In the data rows, 128 means zero.
Some points, one per row:
143,50,166,85,162,73,164,60,145,83,184,113,65,118,132,118,100,118,106,219,131,100,145,184,87,138,88,189,103,128,129,121,102,145,130,120,97,22,163,65,114,155,128,138,173,80,94,117
139,73,162,146,111,68,156,63,144,95,94,97,101,119,180,117,151,152,115,144,145,70,169,154,61,98,149,120,108,132,37,147,77,139,117,112,85,36,96,115,90,165,94,115,155,71,134,140
104,100,120,124,139,118,149,155,160,138,138,135,106,99,98,110,113,138,153,171,115,151,83,130,120,116,100,139,114,133,166,99,145,156,141,155,147,106,113,95,104,142,109,145,154,114,95,137
166,224,204,59,151,200,92,137,87,158,124,181,115,104,179,105,179,113,67,87,167,99,129,172,106,141,198,94,125,89,70,190,134,85,113,78,96,143,143,122,174,57,183,129,83,149,149,41
176,187,152,56,166,195,104,167,114,152,174,137,95,96,137,131,156,88,116,134,134,128,113,165,118,186,142,134,115,114,173,146,187,96,118,89,144,146,173,110,161,41,165,140,115,132,111,61
133,144,94,77,138,158,129,160,133,149,160,134,151,126,98,129,108,109,138,135,100,153,95,111,133,177,107,156,124,145,196,133,167,128,145,136,154,179,188,124,145,86,149,160,166,115,107,118
127,115,73,187,102,119,130,171,105,152,87,106,126,167,141,148,122,114,166,74,133,142,132,79,161,98,128,86,157,126,99,110,114,116,131,156,117,153,80,188,133,161,98,100,111,178,162,172
93,65,72,166,122,120,134,156,153,128,153,124,138,96,80,151,118,140,196,146,129,164,103,114,127,131,117,152,111,146,147,106,155,152,131,118,142,123,121,87,109,139,106,165,167,122,118,141
141,113,155,52,150,149,109,95,126,133,181,147,99,75,103,107,135,112,119,205,112,141,135,172,98,146,100,199,83,107,156,145,159,141,110,101,150,67,139,35,108,92,134,169,129,67,93,93
142,149,130,80,162,124,105,128,143,154,133,134,152,161,119,125,144,136,102,87,146,123,143,121,127,152,113,120,157,117,155,130,130,98,122,132,122,151,160,177,140,72,167,127,142,131,99,110
109,133,129,170,156,139,83,147,82,137,116,125,169,141,125,116,137,164,167,139,151,136,123,111,114,157,148,112,150,133,96,156,127,124,139,144,147,159,141,147,166,110,133,170,113,133,148,111
199,255,210,0,152,223,112,124,117,153,153,177,126,104,171,87,202,84,0,77,175,72,122,200,67,175,156,154,89,113,135,210,162,89,119,57,102,162,204,127,212,19,219,116,83,134,123,67
165,231,152,97,146,180,120,137,100,124,149,153,137,111,148,127,108,118,82,110,167,118,117,119,146,147,154,119,110,137,135,165,187,140,164,94,144,206,176,114,175,94,152,121,130,166,137,119
152,131,172,105,133,121,130,110,135,72,118,133,109,125,155,156,116,163,134,147,109,100,196,162,78,159,133,159,128,124,124,146,106,135,127,113,120,104,149,86,121,105,136,124,106,83,108,141
77,86,40,255,86,93,113,203,87,137,66,75,199,207,90,148,84,140,218,60,139,155,100,36,204,105,112,36,222,149,138,78,102,120,134,208,133,205,96,255,122,203,69,107,121,159,175,198
108,108,100,166,141,141,101,169,114,174,134,148,151,153,99,111,105,117,139,92,148,153,88,123,157,129,142,85,140,139,134,100,162,109,121,158,136,156,136,181,165,151,141,157,166,168,138,99
137,94,192,99,106,106,174,86,171,75,113,112,82,108,171,119,122,116,92,156,110,83,176,170,61,109,135,145,104,111,78,152,64,152,110,122,94,32,116,53,97,124,105,108,140,81,132,114
127,126,135,137,129,120,137,106,143,115,126,148,118,159,160,126,136,135,103,106,147,84,155,145,93,105,137,126,123,141,91,133,125,116,137,102,106,100,137,121,170,144,131,132,168,133,153,136
142,153,140,79,160,118,148,76,168,107,139,139,111,131,155,124,127,130,70,122,143,104,164,164,106,146,127,135,130,119,110,148,100,129,118,106,120,97,156,124,99,105,144,103,133,101,100,114
114,34,114,172,113,83,148,101,125,123,119,87,92,126,119,141,99,138,200,180,99,120,149,136,115,98,85,133,113,131,105,119,111,156,130,144,111,57,82,74,85,210,80,123,161,102,122,165
107,124,132,150,107,117,108,129,110,140,115,117,152,132,117,114,150,134,134,137,108,153,100,96,111,102,108,128,122,139,113,144,140,122,139,129,126,125,130,138,150,145,128,146,134,112,149,170
91,54,136,147,127,102,169,93,166,96,146,122,117,131,137,148,122,124,140,132,108,125,137,118,151,117,122,147,111,130,152,64,109,110,100,116,124,106,126,100,104,162,119,140,150,147,156,120
137,120,157,97,148,96,170,75,144,83,121,155,83,100,159,140,150,151,116,167,123,111,184,174,79,128,146,190,71,112,105,152,94,157,129,84,137,41,106,43,74,82,113,123,119,106,100,116
162,192,164,66,154,162,83,140,103,147,167,180,145,130,120,87,132,111,92,116,175,125,92,166,111,136,157,142,108,117,151,147,162,108,117,113,129,148,167,111,202,55,186,157,89,156,114,64
165,170,122,12,184,153,144,143,126,151,211,167,85,69,103,84,117,120,102,192,135,151,57,182,112,187,93,212,75,115,217,107,181,132,147,115,151,101,178,44,141,65,161,158,144,102,51,86
184,229,106,20,188,219,111,207,92,197,197,169,128,115,100,93,122,119,110,129,154,182,85,153,156,215,107,158,117,137,194,157,255,87,161,94,177,189,237,111,204,22,195,165,158,158,82,93
151,192,87,137,110,145,113,145,101,131,98,108,153,146,141,145,139,106,110,62,133,131,138,87,167,118,155,103,155,136,129,149,137,140,142,124,150,177,131,186,117,123,127,102,112,170,150,144
102,31,160,196,89,99,164,106,155,93,102,78,92,96,127,123,126,155,184,171,84,119,155,138,77,103,119,126,99,134,78,127,82,165,121,124,107,59,58,58,85,205,63,126,150,98,142,185
165,220,120,67,161,178,106,149,117,163,133,149,148,122,143,106,129,119,70,65,140,137,115,132,167,163,151,91,146,117,145,168,170,104,139,131,160,187,183,190,151,65,177,118,135,150,110,92
119,155,130,136,129,136,125,122,111,137,126,120,149,127,136,129,169,137,140,118,128,142,127,117,123,159,154,113,137,135,115,153,111,122,123,114,120,158,145,171,119,94,145,144,99,114,125,113
153,215,165,120,105,150,95,105,119,118,79,157,156,154,199,144,158,97,49,50,165,78,171,155,116,120,202,81,165,110,57,191,81,113,118,91,105,166,170,176,153,81,175,93,68,154,170,84
189,255,210,3,162,203,84,108,108,146,166,175,145,130,169,102,175,114,16,122,128,103,147,177,83,171,146,170,127,115,140,191,145,94,122,63,141,162,212,128,191,5,215,133,91,132,112,75
167,203,146,119,145,178,90,159,104,143,96,137,154,134,160,130,154,145,109,81,158,95,160,157,123,169,179,76,170,122,92,169,139,113,128,108,114,177,150,167,161,82,159,114,89,133,133,100
121,239,103,142,139,186,74,178,67,179,115,126,180,190,144,119,170,112,110,30,164,135,89,73,183,142,170,66,180,134,144,144,156,80,131,140,135,246,165,255,204,82,156,129,75,188,185,111
112,57,125,170,86,93,128,99,176,110,130,98,130,154,109,135,103,156,159,140,92,108,143,105,130,91,75,134,153,138,129,100,115,149,129,134,103,90,105,134,97,199,113,134,160,91,117,188
115,120,143,187,83,114,120,100,148,80,73,138,114,140,140,156,120,137,108,119,141,112,149,143,135,76,156,122,126,108,96,135,76,151,110,141,124,112,74,111,89,161,104,87,103,151,129,125
145,211,145,148,109,132,71,134,83,146,62,120,199,198,187,124,124,121,71,29,148,91,148,90,114,92,195,41,177,132,54,194,97,103,120,151,113,185,198,208,181,85,140,107,99,150,180,117
134,116,181,45,161,143,194,105,180,123,187,134,66,70,137,106,136,121,79,179,94,122,113,191,104,166,103,180,88,120,174,124,145,125,124,94,112,74,153,63,111,111,143,133,177,78,86,114
171,205,169,94,137,175,152,117,126,120,103,152,138,114,193,154,172,137,66,73,144,92,175,136,101,134,211,100,125,99,95,182,109,108,125,86,139,156,126,154,133,68,156,93,93,160,167,86
161,158,130,159,92,119,134,139,105,107,93,104,137,135,174,150,144,105,99,59,166,89,154,107,129,119,183,82,142,128,72,163,96,135,132,126,106,151,126,158,137,143,98,76,116,148,160,129
168,162,177,143,110,132,172,81,130,76,71,132,76,119,215,163,175,127,90,101,148,47,215,158,101,111,176,90,120,134,28,192,68,127,137,63,79,112,92,116,123,164,118,29,92,150,177,150
109,136,153,153,98,150,97,147,101,151,93,127,168,148,146,125,149,135,136,84,128,131,119,87,100,97,170,88,124,120,88,147,123,119,128,141,122,159,120,148,159,114,117,151,118,147,196,117
118,81,132,105,148,120,142,125,186,106,157,167,83,86,82,138,134,146,137,195,119,141,108,187,118,145,88,210,79,136,175,85,132,153,121,107,121,71,104,48,99,102,122,152,121,101,91,127
161,128,218,87,124,110,145,75,175,85,102,154,91,117,179,119,149,150,70,156,132,68,180,189,39,117,137,146,107,117,68,168,75,146,132,91,83,66,130,74,133,105,149,92,114,80,129,128
134,155,159,80,181,160,137,108,130,117,178,131,102,109,130,119,124,140,132,142,109,130,113,143,121,164,141,133,111,113,156,108,160,96,115,120,149,109,155,115,117,123,152,153,140,123,132,104
104,115,130,169,119,141,140,144,118,133,117,120,130,131,149,148,155,132,161,105,112,131,120,101,154,150,148,94,137,136,124,106,114,96,126,142,134,147,102,173,126,149,125,115,113,152,168,130
127,106,194,108,123,118,204,85,171,87,109,106,62,94,177,117,138,134,92,155,91,89,143,168,98,104,146,115,80,107,88,134,98,131,128,101,90,69,105,71,89,161,102,94,153,97,128,167
144,145,106,76,149,134,118,123,95,142,167,116,108,159,119,120,116,108,121,122,97,142,118,111,143,137,88,157,131,133,189,119,161,98,127,133,144,138,150,135,159,101,141,145,134,149,119,139
176,211,210,126,90,150,119,69,88,110,41,137,101,128,217,124,165,125,38,88,172,21,195,180,68,91,208,80,132,85,0,209,58,113,114,99,72,87,92,129,141,119,133,59,70,117,163,100
144,130,209,117,124,107,144,49,135,75,101,118,93,96,165,109,148,144,77,163,141,70,179,178,69,89,160,135,110,94,19,175,81,142,116,107,103,41,110,93,96,146,124,105,120,72,122,104
123,105,118,176,101,113,154,164,143,126,67,110,117,153,154,161,115,142,159,101,104,118,170,105,108,96,147,89,137,110,70,135,86,133,124,156,129,135,95,158,116,140,111,105,133,135,166,163
81,63,83,134,145,139,105,197,116,190,163,153,122,121,78,112,144,149,221,161,121,187,83,103,169,141,100,135,121,121,159,79,165,101,119,158,145,132,95,128,144,132,138,170,125,160,113,122
162,170,136,116,126,140,131,133,113,99,99,133,124,140,154,157,128,141,116,124,121,107,181,140,107,151,129,128,134,137,110,154,119,136,123,126,123,146,148,108,140,85,139,101,96,116,125,134
74,99,68,131,132,135,95,162,122,165,179,133,154,155,67,125,106,114,181,147,76,195,107,77,181,135,85,169,132,143,212,77,167,125,125,151,174,171,131,119,137,131,125,207,139,150,139,161
95,61,76,186,130,100,115,165,134,120,120,103,115,127,99,163,102,153,229,152,109,158,125,98,168,143,110,99,165,121,152,73,124,123,121,189,145,136,70,140,81,155,91,131,122,119,116,143
124,75,146,141,144,74,190,91,160,86,117,124,102,124,163,139,112,182,149,150,128,112,162,137,87,117,140,127,106,134,107,114,90,141,128,141,121,74,98,102,77,152,100,116,153,105,143,138
160,142,160,160,115,128,126,121,117,87,86,135,114,141,184,143,120,124,135,101,154,73,156,153,103,114,158,98,132,111,75,149,93,125,121,122,96,117,104,127,148,145,111,84,87,138,143,123
10 more points follow, each with its number after it:
127,122,119,128,107,91,144,99,97,133,131,119,136,136,145,112,117,95,105,123,130,127,134,119,122,95,127,108,118,118,101,141,91,127,134,146,122,100,128,123,122,119,104,121,127,130,137,110 0
121,142,138,115,127,151,145,138,163,133,118,125,136,118,116,128,129,138,109,120,97,125,127,121,136,130,129,134,124,135,140,128,139,135,123,137,128,152,137,111,130,93,145,128,127,116,109,125 1
118,158,89,160,130,126,95,151,110,142,118,105,182,171,150,123,128,135,118,56,148,138,122,75,132,142,128,87,173,151,152,132,134,111,136,147,118,174,167,216,158,131,143,136,126,161,165,145 2
92,60,100,179,123,119,94,164,140,140,131,120,126,166,72,115,86,178,208,182,91,161,90,83,134,136,55,152,145,150,174,59,154,134,124,169,138,147,121,139,148,165,108,186,141,120,113,193 3
115,107,97,136,152,107,103,138,124,147,169,156,159,132,94,112,119,139,167,176,133,158,88,107,123,158,111,164,118,142,158,93,145,134,145,148,159,134,139,131,127,121,141,171,127,123,104,132 4
113,108,124,137,131,116,142,118,130,135,103,133,119,131,127,117,140,148,139,119,128,123,101,131,124,103,119,124,113,118,129,109,107,111,128,162,136,113,94,156,133,152,114,128,125,135,131,156 5
144,204,147,162,79,111,94,94,131,88,58,112,186,176,174,161,123,102,51,51,132,93,144,113,169,81,168,82,174,119,91,168,78,140,118,148,110,192,140,199,123,141,143,82,82,156,143,141 6
138,186,151,104,160,144,119,119,108,127,135,134,111,126,160,111,143,126,80,104,156,104,138,145,129,151,137,95,167,122,81,172,136,105,134,95,109,136,187,179,153,108,170,107,133,116,132,103 7
132,76,146,29,154,102,184,86,148,137,198,140,61,64,120,88,139,118,97,186,142,134,110,189,65,162,103,211,48,116,156,122,126,157,139,94,112,30,140,10,104,99,147,160,171,87,83,87 8
137,86,114,120,121,87,139,113,127,130,116,82,122,134,134,116,127,127,123,134,134,107,139,124,104,117,115,118,130,149,118,124,125,121,119,136,113,77,134,126,121,144,98,130,156,82,117,157 9
Which of these numbered points is nearest to each point below, ignoring the 3 directions in which the first points spread most? Its number follows each.
121,67,78,202,115,101,95,165,100,115,136,77,153,186,82,160,57,146,226,133,101,154,108,64,166,121,71,125,168,154,171,75,151,137,120,204,156,151,109,152,136,188,95,151,135,128,140,176 > 3
145,95,170,101,152,87,126,93,137,114,146,170,106,127,135,102,125,141,126,182,162,91,122,168,73,111,130,190,95,117,124,116,110,143,130,120,123,71,116,57,130,120,148,154,110,121,111,102 > 4
120,136,124,104,148,129,137,136,120,147,149,145,110,121,115,106,159,121,111,123,137,131,96,131,133,130,133,143,106,122,153,112,140,96,118,139,147,116,108,150,135,124,127,126,121,134,132,136 > 5
189,255,160,44,149,249,45,152,50,193,132,139,157,161,142,77,123,102,50,41,154,118,97,129,157,148,160,91,147,125,143,177,242,74,118,122,154,200,225,170,216,56,180,138,125,148,111,77 > 9
150,184,128,73,126,134,100,116,80,154,147,136,146,123,136,105,129,102,84,120,156,121,114,123,122,139,136,125,114,94,120,172,146,112,127,125,134,126,154,137,146,74,151,142,114,129,99,99 > 0
85,86,11,129,140,102,116,182,114,194,209,104,160,157,29,111,64,103,196,144,106,227,46,71,202,149,62,148,136,152,245,55,204,131,150,179,183,165,137,142,129,140,115,202,172,162,101,146 > 0
164,136,148,42,149,108,175,64,123,116,169,158,74,125,173,104,117,95,56,163,165,96,160,181,101,118,125,163,90,94,108,163,102,109,134,94,104,55,143,68,129,99,162,118,146,115,104,88 > 0
124,94,145,56,149,86,177,103,144,110,195,150,97,79,117,131,143,111,125,185,127,141,131,165,61,161,93,232,67,128,177,119,125,153,125,81,123,51,138,20,112,77,141,155,152,94,97,84 > 8
150,184,149,19,168,155,136,107,116,150,206,156,121,95,125,84,153,95,56,156,119,156,94,152,115,173,123,187,95,109,177,150,156,109,142,92,138,113,206,108,151,63,181,153,141,123,105,72 > 0
159,122,109,133,110,110,154,97,130,116,62,90,108,141,159,117,117,153,107,91,127,99,169,124,88,110,127,83,133,127,88,156,95,127,138,129,114,78,112,154,109,141,95,81,129,104,121,181 > 9
114,135,146,101,117,105,183,87,154,106,141,143,117,93,159,126,149,129,81,146,135,103,132,160,77,120,139,150,89,105,103,151,76,143,137,91,95,87,138,91,132,121,144,111,121,127,131,111 > 8
95,96,76,232,118,124,64,198,118,154,121,115,186,170,63,134,94,159,246,107,116,174,59,58,182,118,112,108,173,164,156,97,164,148,129,177,153,193,131,203,149,181,96,164,127,139,148,198 > 3
100,52,76,132,147,97,153,136,151,134,160,122,115,94,79,125,134,121,170,160,105,162,116,115,93,157,110,178,103,144,170,104,113,146,116,118,133,95,106,90,102,114,112,163,128,112,125,133 > 8
153,231,187,102,99,194,143,116,124,123,114,121,155,95,195,143,159,88,58,92,124,102,191,146,141,135,196,99,129,112,80,210,113,124,131,79,109,188,151,114,135,97,147,89,99,146,162,91 > 1
161,195,162,41,189,189,120,139,109,141,192,160,117,131,131,122,136,139,128,152,128,133,135,149,109,199,108,171,116,128,193,130,193,85,114,96,162,162,186,102,170,54,181,157,131,134,105,92 > 3
130,176,120,100,114,133,135,118,108,159,114,139,148,118,157,115,178,117,102,84,147,119,117,118,124,126,171,93,118,112,98,167,120,106,138,136,117,140,117,159,127,67,147,116,96,138,132,88 > 8
102,70,103,215,92,132,121,172,119,145,111,98,128,127,80,122,90,145,231,144,98,157,103,77,133,127,106,94,132,144,123,93,152,149,122,173,144,135,97,125,128,198,82,134,156,139,151,187 > 3
91,64,55,223,102,80,144,192,120,163,64,96,155,174,125,159,111,142,222,69,120,165,143,59,145,105,148,43,154,131,103,92,81,118,146,196,135,165,89,203,108,162,69,118,145,166,172,184 > 8
136,178,121,43,178,156,124,144,132,162,194,152,116,110,117,93,138,113,124,144,131,155,67,147,141,158,108,162,75,105,190,105,185,95,131,128,162,136,142,117,158,77,154,167,112,150,104,97 > 5
113,120,90,150,122,120,126,154,110,155,129,115,151,125,124,129,126,130,157,90,131,133,89,97,126,130,130,77,144,133,135,112,132,135,132,142,117,158,121,168,127,137,107,128,123,140,138,135 > 8
108,98,135,196,120,106,101,119,122,96,98,134,155,129,144,132,130,182,179,132,145,112,153,112,105,117,170,94,142,125,43,152,103,155,145,133,114,120,117,147,140,153,119,130,111,121,143,121 > 4
181,168,249,76,123,112,153,0,148,62,115,121,80,122,233,121,183,112,20,99,147,18,226,192,46,108,160,135,107,108,58,202,64,111,97,54,45,45,135,90,106,99,155,68,93,75,163,89 > 2
160,183,107,107,115,158,126,165,116,151,118,104,161,131,106,136,110,102,118,67,121,153,113,99,162,128,131,118,136,121,185,131,189,131,133,138,170,184,153,139,134,87,127,137,118,153,123,123 > 1
71,0,95,201,103,0,209,76,186,58,90,65,81,122,129,159,95,179,225,198,78,122,172,113,81,93,69,153,113,141,104,80,20,186,142,161,108,15,42,87,18,229,49,106,163,71,129,215 > 2
123,204,125,131,114,191,114,182,123,155,137,131,166,131,123,141,130,99,105,90,100,163,123,97,185,140,145,107,140,134,160,144,157,120,128,118,150,231,149,158,155,118,154,123,130,164,158,129 > 1
143,192,165,136,144,186,113,144,97,127,119,114,137,145,156,114,138,130,119,64,126,99,110,105,170,151,179,70,164,126,136,152,168,81,128,149,120,183,166,200,150,135,145,116,111,140,157,114 > 7
146,153,124,121,123,157,129,159,142,148,126,133,142,142,128,138,111,115,90,82,126,125,113,137,153,116,148,109,141,122,150,117,138,122,130,152,123,167,148,147,147,99,141,127,133,146,122,116 > 1
128,126,111,111,140,113,128,123,132,136,176,137,126,117,124,125,114,98,100,127,147,136,111,151,134,134,134,141,128,128,125,144,132,138,151,113,120,146,161,109,145,129,145,139,156,140,132,111 > 8
109,76,136,146,149,115,150,128,140,106,140,129,96,109,116,125,139,145,153,157,122,137,103,153,113,140,106,137,111,134,148,85,124,119,125,148,108,99,107,118,142,158,105,142,139,113,126,138 > 5
161,157,88,127,120,171,84,164,90,164,147,103,160,155,102,120,118,93,136,86,139,155,117,79,164,151,116,105,171,150,185,125,177,104,109,141,146,182,154,171,173,115,141,149,122,142,138,130 > 9
144,179,122,34,138,150,113,106,150,162,192,149,131,112,105,104,144,93,68,141,124,139,132,132,109,140,74,192,111,143,194,149,174,138,144,67,121,131,179,82,143,77,173,154,149,108,107,114 > 2
145,204,131,158,100,184,76,172,109,144,61,145,163,142,141,150,142,119,97,48,151,112,133,119,147,102,172,84,146,145,105,152,139,118,131,119,120,205,128,180,178,102,151,97,83,166,145,116 > 1
92,117,64,225,118,114,76,186,106,135,91,123,188,165,96,148,121,151,194,102,149,153,85,62,152,117,129,83,167,140,114,114,134,127,133,179,138,182,111,216,142,154,115,136,98,161,143,151 > 4
93,19,144,147,160,62,148,94,154,96,174,141,110,96,100,112,102,177,193,223,100,142,124,133,78,143,91,182,79,131,102,108,108,161,136,132,139,38,96,36,92,161,102,177,160,69,115,133 > 4
124,120,137,118,112,100,140,86,158,130,118,107,123,106,143,122,133,111,79,107,127,97,167,135,93,108,122,145,115,144,100,162,105,157,136,78,94,101,130,99,103,139,117,107,149,115,137,144 > 2
95,56,134,165,110,105,153,118,166,92,109,128,103,118,127,136,129,158,168,154,127,117,111,147,107,114,117,126,118,120,108,98,103,145,123,145,112,90,79,126,111,192,105,114,137,116,120,161 > 5
120,140,98,169,108,114,100,151,109,141,114,93,163,178,142,135,121,110,131,88,127,130,101,85,148,129,136,84,181,148,162,111,113,113,129,168,120,160,131,210,129,137,113,129,110,134,146,141 > 2
134,161,130,176,97,132,131,131,108,121,47,131,129,150,178,120,157,133,103,58,167,90,113,112,134,92,177,64,141,105,55,157,93,95,127,138,106,146,81,189,144,140,113,77,70,170,175,139 > 5
90,3,105,180,111,49,195,99,159,100,152,91,73,104,110,131,101,134,207,223,94,134,118,120,93,114,90,168,83,138,130,75,96,164,137,143,120,42,71,58,89,218,67,129,170,97,134,171 > 8
123,109,136,122,123,123,141,122,109,135,121,126,119,136,143,132,129,105,119,127,113,137,161,120,116,111,153,115,137,118,93,133,92,113,127,117,127,115,120,115,108,133,117,117,131,143,150,103 > 0
155,135,156,57,175,118,125,115,134,125,193,154,113,107,110,125,133,130,103,169,137,138,106,168,100,161,76,201,104,137,205,117,132,131,124,122,125,85,151,81,159,98,165,173,140,95,82,96 > 2
161,179,230,68,143,109,144,55,140,86,123,175,106,77,214,114,180,131,38,151,168,64,181,209,22,132,181,162,82,89,43,206,79,146,130,68,89,47,153,74,126,76,177,116,97,89,130,72 > 4
81,34,102,199,98,109,137,179,176,116,116,110,139,134,93,147,111,119,203,141,86,153,113,100,155,128,91,135,144,147,198,37,106,136,109,172,137,147,99,136,84,168,92,151,140,132,153,180 > 1
146,149,131,110,137,137,124,123,112,136,125,129,125,127,129,106,147,141,132,133,139,119,109,130,118,117,124,123,121,113,121,136,144,102,127,123,134,111,122,126,146,127,129,133,126,125,130,120 > 5
118,42,205,191,103,63,183,49,150,35,94,123,79,98,175,149,162,163,147,201,110,82,204,182,52,84,163,142,93,115,23,141,29,157,118,93,99,28,61,40,83,199,82,86,114,102,173,146 > 4
132,170,123,97,144,144,117,112,130,136,123,143,130,145,132,117,142,159,99,120,134,148,134,125,127,145,108,145,131,139,128,148,158,113,136,105,129,156,161,171,172,114,155,131,136,122,119,159 > 2
163,227,185,52,150,173,99,104,122,132,122,154,143,154,169,122,174,130,60,112,146,109,160,141,99,158,134,145,138,129,133,179,136,96,130,93,116,169,184,149,173,57,183,122,83,121,129,120 > 3
127,64,111,124,148,79,115,131,115,103,168,118,108,155,84,139,50,146,201,194,102,153,128,118,142,140,66,182,140,142,187,75,144,137,124,162,152,88,123,76,109,148,106,168,137,103,112,160 > 3
85,43,82,199,86,84,135,154,118,138,112,115,159,124,93,135,116,152,201,125,110,141,112,84,139,71,132,118,124,135,118,97,108,148,131,155,139,144,55,115,106,182,81,139,126,157,163,151 > 8
170,170,137,4,199,175,125,121,125,148,212,162,92,83,99,103,101,120,100,182,134,149,101,173,141,168,87,193,95,115,197,121,214,120,129,97,165,118,204,62,133,59,184,163,150,110,73,83 > 7
107,155,125,185,83,145,125,157,132,146,92,131,178,141,150,146,127,114,132,68,135,141,126,92,134,102,177,75,146,125,93,141,113,125,136,145,125,188,128,172,149,133,124,123,112,172,169,132 > 1
151,119,176,125,98,111,152,72,121,104,76,135,88,98,181,131,153,150,102,119,145,67,165,175,68,99,165,112,102,105,18,184,67,142,118,101,81,57,92,88,119,132,106,84,108,100,144,116 > 8
98,31,138,116,135,34,199,51,182,73,121,123,56,102,138,141,142,135,129,184,107,102,185,169,67,111,85,189,98,120,111,106,40,150,130,98,96,0,92,81,53,153,95,105,142,84,95,142 > 2
179,151,174,137,86,131,167,104,132,115,52,113,90,140,221,147,123,110,68,51,161,27,215,163,97,87,218,28,152,81,11,176,48,133,103,110,62,89,117,126,110,123,100,39,123,136,149,109 > 8
164,246,123,88,136,168,107,145,101,154,119,136,178,164,171,128,138,111,67,51,160,114,128,121,138,160,146,84,174,126,126,175,157,108,140,138,132,210,188,212,169,74,173,101,118,143,119,98 > 2
114,128,104,164,133,121,141,119,149,120,94,112,140,136,136,156,118,147,120,114,125,132,159,124,149,109,151,84,137,122,87,137,111,134,149,149,140,141,105,163,97,136,121,103,127,135,122,144 > 1
157,181,159,22,193,178,171,118,119,145,179,161,79,82,136,96,180,132,93,173,126,140,102,168,103,185,112,177,98,108,175,117,173,96,142,100,145,105,153,113,122,61,174,145,141,105,89,93 > 5
141,164,166,87,134,152,85,130,113,143,145,122,148,99,128,99,166,124,106,130,122,133,116,141,101,145,120,144,134,137,133,151,162,123,117,109,113,126,167,135,149,62,148,160,128,82,119,107 > 9
100,62,116,163,118,104,144,127,138,114,134,105,128,95,108,125,140,135,151,151,111,149,151,117,122,122,134,129,105,146,96,124,100,142,127,112,137,107,101,84,95,151,85,125,158,109,128,123 > 8
90,99,104,211,110,137,88,174,116,146,103,117,173,134,96,112,139,147,202,109,113,157,102,83,125,130,110,95,147,165,106,142,156,158,141,138,121,162,125,170,153,178,100,144,140,121,145,169 > 3
86,28,102,224,87,53,151,116,149,99,55,103,101,116,141,153,125,154,170,143,134,103,162,146,107,88,131,88,132,137,63,134,46,169,126,146,94,55,64,129,68,202,78,93,144,97,127,171 > 8
93,36,63,166,157,82,110,146,133,158,140,131,135,163,46,97,91,171,196,177,106,175,56,88,182,107,93,123,130,123,179,47,173,113,130,205,163,119,105,160,130,183,107,183,164,151,109,175 > 5
109,120,116,197,78,94,95,116,115,114,76,99,180,134,132,133,134,127,145,104,135,123,126,108,127,77,152,107,140,145,70,144,87,159,124,154,118,118,105,170,99,164,118,120,102,130,147,161 > 4
93,124,114,132,147,174,93,197,97,186,140,158,146,129,85,113,135,138,179,122,132,175,78,111,160,117,150,97,131,129,140,87,153,96,128,143,154,169,89,150,163,128,128,140,122,173,129,99 > 5
143,171,110,136,157,188,96,191,110,171,140,145,180,152,104,121,121,136,127,98,123,168,92,82,176,157,155,99,154,130,176,100,203,108,119,142,164,207,176,176,171,89,154,162,138,171,141,106 > 1
126,190,83,114,146,154,107,159,130,155,122,140,173,166,123,127,127,140,114,92,122,173,120,97,158,152,111,113,156,147,150,134,172,104,144,138,129,199,177,200,167,108,160,121,135,143,134,137 > 2
131,130,201,43,182,112,167,48,140,88,210,167,72,76,128,114,181,134,101,248,127,140,165,179,75,148,97,255,50,118,153,122,130,125,124,79,141,35,135,16,102,84,163,144,98,105,99,78 > 4
136,117,110,94,146,151,112,161,126,160,169,148,109,95,95,120,111,101,124,154,135,146,90,166,128,151,97,157,122,128,157,128,154,139,131,132,119,117,157,108,145,98,128,154,143,120,99,98 > 8
91,95,97,144,132,84,158,99,137,130,145,102,134,117,114,138,114,148,131,128,105,159,139,100,142,128,118,147,123,141,133,133,137,151,137,115,129,125,139,131,92,153,112,133,168,124,110,130 > 2
90,94,145,214,97,81,122,83,122,93,84,109,158,129,162,133,180,143,141,131,126,103,178,94,106,123,157,95,145,150,61,157,52,129,124,126,104,97,102,170,99,159,111,106,101,87,165,142 > 4
86,43,84,134,137,70,150,120,129,139,171,110,124,108,64,109,83,127,187,203,105,163,81,111,130,113,69,173,103,144,159,86,145,152,139,174,142,71,83,84,77,168,94,177,158,106,89,154 > 0
123,180,107,226,56,131,97,150,98,115,33,88,202,153,162,155,114,146,138,32,155,99,144,80,142,89,190,6,192,139,51,187,88,154,140,171,108,200,118,224,140,166,99,79,98,140,159,160 > 1
108,160,123,255,44,138,105,136,117,103,8,124,143,158,169,184,133,135,122,62,139,82,185,111,185,75,209,16,197,125,6,177,54,128,116,148,103,191,60,224,108,214,101,31,63,172,188,154 > 1
134,163,150,160,123,155,129,127,137,121,76,147,143,113,146,129,127,151,94,84,145,91,147,131,145,102,174,66,151,106,69,161,127,128,141,125,126,167,121,152,135,129,119,104,129,149,147,127 > 1
139,213,138,39,126,198,85,131,115,169,183,154,152,109,115,135,154,87,76,104,125,133,145,137,143,167,130,168,125,132,167,165,174,107,126,45,150,171,171,113,156,55,174,144,111,139,122,81 > 1
145,201,159,102,104,150,152,111,143,116,82,132,153,123,198,126,140,108,28,53,162,67,136,127,95,105,195,74,127,114,80,185,126,130,159,119,112,151,146,146,134,85,149,78,116,143,139,111 > 1
177,253,112,122,110,209,71,175,75,162,98,114,174,170,149,147,130,100,81,0,144,127,156,88,172,134,170,55,188,129,145,176,166,106,130,118,126,237,161,219,165,80,152,99,89,169,157,115 > 1
117,78,55,194,124,121,157,175,131,132,115,87,151,141,113,162,105,142,182,96,105,156,142,70,151,135,117,99,157,154,161,83,108,136,113,164,148,165,104,152,96,156,83,104,148,140,138,152 > 1
120,108,166,191,104,117,142,123,153,88,52,132,117,126,167,139,165,147,117,109,137,69,137,154,95,107,182,90,140,115,61,143,67,122,127,140,89,105,91,164,131,172,103,77,108,99,166,146 > 5
130,145,78,137,132,144,126,176,83,171,148,105,125,139,125,113,100,95,145,108,116,161,77,98,160,133,102,108,138,140,174,116,180,115,139,150,142,172,156,157,161,156,117,130,151,141,137,155 > 9
123,103,115,116,155,96,120,129,138,141,137,137,132,152,104,133,116,147,158,164,117,152,137,131,109,141,101,161,125,128,153,106,122,120,139,165,152,109,128,126,111,96,138,161,132,125,95,135 > 4
126,137,120,90,132,140,104,135,124,164,176,135,109,145,84,127,111,73,90,133,119,164,114,138,174,137,100,146,148,114,161,98,148,107,122,112,135,154,151,136,149,110,157,162,152,157,122,98 > 0
